(in the rows, 128 means zero)
Each path below is one point turned by a fixed rotation once a step. After each direction that follows a path, write how fast that rotation turns it, in degrees a step (0 if it stays still).
Each turn is a multiple of 5 degrees from 10 to 175, or 0.
Each row of a path follows its step; steps can be skipped.

step 0: [129 126 131 128 128 132 129 125 128 112 131 137 120 115 120 120 121 124
 129 115 131 114 127 132 117 121 124 134 122 127 133 138 125 128 130 141
 134 124 130 135 122 121 125 123 128 129 136 133 133 127 136]
step 1: [125 127 123 131 125 127 138 119 141 132 132 133 144 127 123 135 121 123
 119 120 139 123 139 123 127 124 135 126 134 120 136 129 128 128 130 133
 137 125 126 122 114 129 126 129 128 116 132 131 123 130 128]
step 2: [136 118 134 122 127 135 127 126 132 124 133 133 133 129 123 117 134 141
 132 122 123 139 132 141 132 116 133 129 133 121 139 133 121 133 133 130
 141 126 138 132 123 126 124 128 127 125 135 129 125 119 125]
step 9: [126 122 131 132 123 137 130 112 125 132 134 123 131 131 119 129 133 127
 129 132 137 121 136 131 133 125 136 124 127 127 129 135 136 141 127 120
 127 119 131 143 140 124 124 120 132 125 132 135 118 133 134]
step 10: [131 123 131 126 119 142 135 120 126 124 126 115 129 129 117 117 122 126
 125 122 114 123 130 132 134 130 134 128 127 126 126 132 126 123 135 117
 131 125 115 127 119 137 136 113 129 131 131 124 127 128 122]
step 11: [129 125 129 145 130 126 136 122 128 126 130 134 131 124 127 119 130 130
 133 129 125 117 140 131 114 119 132 132 129 128 129 126 122 127 133 128
 129 128 130 131 132 114 134 109 134 136 133 126 135 138 128]
step 12: [134 125 127 137 118 131 138 123 136 125 123 133 128 121 123 129 123 136
 118 112 136 127 127 142 128 129 134 121 127 120 126 116 130 124 120 126
 125 136 119 125 122 125 131 123 139 118 130 133 130 128 122]
step 19: [133 122 121 130 141 124 131 128 127 127 144 130 139 119 114 125 121 136
 119 113 120 118 137 128 121 134 131 124 125 129 123 132 130 132 127 127
 129 128 139 128 122 129 132 131 131 123 131 126 131 124 135]
step 23: [129 113 136 134 120 127 129 123 142 127 124 121 111 133 120 131 120 137
 128 126 137 129 132 135 119 128 134 127 127 124 127 130 131 126 121 135
 121 136 135 119 122 121 121 123 133 133 132 126 122 122 135]
Speeds:
[130 130 127 129 129 130 124 129 128 128 130 126 127 128 127 127 125 131
 129 127 128 128 130 127 127 125 126 128 129 131 127 129 125 131 126 131
 128 125 131 131 128 128 127 127 131 129 125 128 129 126 126] : 170
[131 127 128 126 127 126 131 131 129 123 127 126 131 127 129 126 127 128
 130 128 124 127 128 127 125 129 127 130 129 128 128 128 128 127 126 126
 130 128 131 129 132 125 131 130 126 128 129 127 127 127 128] : 130
[127 128 129 129 129 129 129 129 126 129 128 125 131 130 129 125 127 127
 129 132 127 129 124 132 128 130 127 127 130 128 132 127 127 129 131 128
 130 127 129 130 127 132 126 125 126 127 126 128 127 126 126] : 95
[129 128 129 125 128 127 128 127 129 130 132 127 125 131 126 129 126 130
 125 127 129 126 125 129 124 128 129 129 132 127 129 129 130 125 124 128
 128 128 127 128 128 130 130 127 127 126 124 129 129 131 127] : 160
[126 126 125 131 127 126 127 131 128 127 128 124 128 129 130 131 128 128
 126 124 128 127 131 129 130 131 131 131 129 130 127 127 126 126 129 128
 130 128 126 129 127 132 130 129 129 127 128 127 129 126 129] : 160

step 0: [128 133 134 129 121 126 135 125 136 120 120 128 137 128 126 132 136 123
 116 118 136 115 138 129 135 108 133 120 130 127 126 128 117 125 134 124
 129 123 117 129 121 137 135 135 127 127 129 123 133 130 117]
step 6: [127 125 127 119 119 121 130 128 127 140 117 130 127 126 114 135 142 133
 119 118 137 118 131 126 124 121 124 137 130 133 130 121 131 120 127 121
 129 139 129 120 130 131 133 132 140 124 134 135 130 115 132]
step 7: [121 130 141 127 136 130 121 128 135 125 122 139 136 126 129 133 137 121
 129 131 143 125 118 122 129 142 124 132 134 126 125 122 125 125 130 123
 134 131 118 131 119 117 132 129 126 131 125 114 131 143 127]
step 16: [124 127 115 127 138 124 122 129 131 120 130 133 122 119 113 130 137 123
 125 128 117 140 126 130 129 127 126 128 137 128 120 126 113 122 120 119
 132 129 121 133 136 129 135 121 127 129 134 126 140 141 122]
step 18: [131 130 127 127 134 120 131 131 130 112 141 135 138 132 125 128 137 124
 133 131 118 119 117 134 123 126 131 128 127 134 143 134 135 135 129 130
 115 134 121 131 131 132 126 130 115 128 129 128 137 137 135]
step 19: [113 126 127 124 128 142 121 130 124 130 129 121 114 119 126 135 124 125
 128 126 114 119 131 118 135 110 129 134 125 129 127 132 126 128 123 122
 130 141 138 126 129 127 129 125 127 124 129 127 135 130 140]
step 20: [136 128 125 126 134 125 116 130 118 136 125 127 141 123 119 134 132 136
 139 132 128 127 124 130 126 127 113 112 128 142 124 124 123 136 122 129
 123 128 128 126 117 128 117 130 130 129 129 122 124 142 131]
step 21: [121 122 134 127 116 129 131 135 114 118 126 134 122 133 131 136 136 128
 137 122 121 130 134 137 117 126 134 137 128 134 135 125 132 125 139 124
 128 131 133 134 125 139 134 136 137 116 117 127 122 138 135]
step 23: [126 122 133 124 125 128 127 131 125 127 129 129 128 126 113 118 135 124
 122 130 134 122 127 124 129 120 125 114 130 131 138 123 117 129 126 108
 133 129 123 116 121 136 133 129 148 124 125 130 123 130 127]
Speeds:
[124 128 128 126 129 125 129 128 130 132 129 125 128 124 128 127 130 130
 128 126 127 125 126 131 130 127 128 127 128 127 126 128 128 127 126 127
 130 127 128 130 131 130 129 125 129 127 130 123 127 127 128] : 110
[129 129 131 128 129 131 128 130 125 129 125 126 128 128 125 128 128 128
 133 127 123 127 128 127 128 128 129 127 127 131 130 127 131 128 128 132
 130 126 128 129 127 127 129 126 127 128 128 127 129 125 130] : 45
[129 129 128 130 127 128 129 128 129 129 129 128 127 129 128 131 133 125
 129 125 127 127 127 127 130 133 130 127 128 129 126 130 128 129 124 125
 127 129 131 126 127 127 126 130 130 126 127 127 127 127 131] : 25
[126 129 125 127 131 128 126 127 128 131 128 129 125 128 126 125 129 129
 130 131 131 125 128 124 128 129 127 127 129 127 128 129 129 126 128 130
 128 129 128 125 126 126 128 126 132 127 128 128 132 130 131] : 85
[131 130 126 127 127 127 130 126 128 127 127 125 126 130 125 124 129 128
 128 126 127 126 127 128 127 127 130 128 130 127 132 131 125 127 130 128
 128 130 128 131 128 129 126 129 129 130 126 125 126 132 125] : 140
[128 130 129 128 128 133 124 129 129 126 126 127 125 125 129 125 127 128
 129 127 129 127 128 128 128 130 128 129 128 128 131 128 127 130 128 126
 128 128 131 131 132 128 133 128 129 124 128 130 126 129 128] : 160
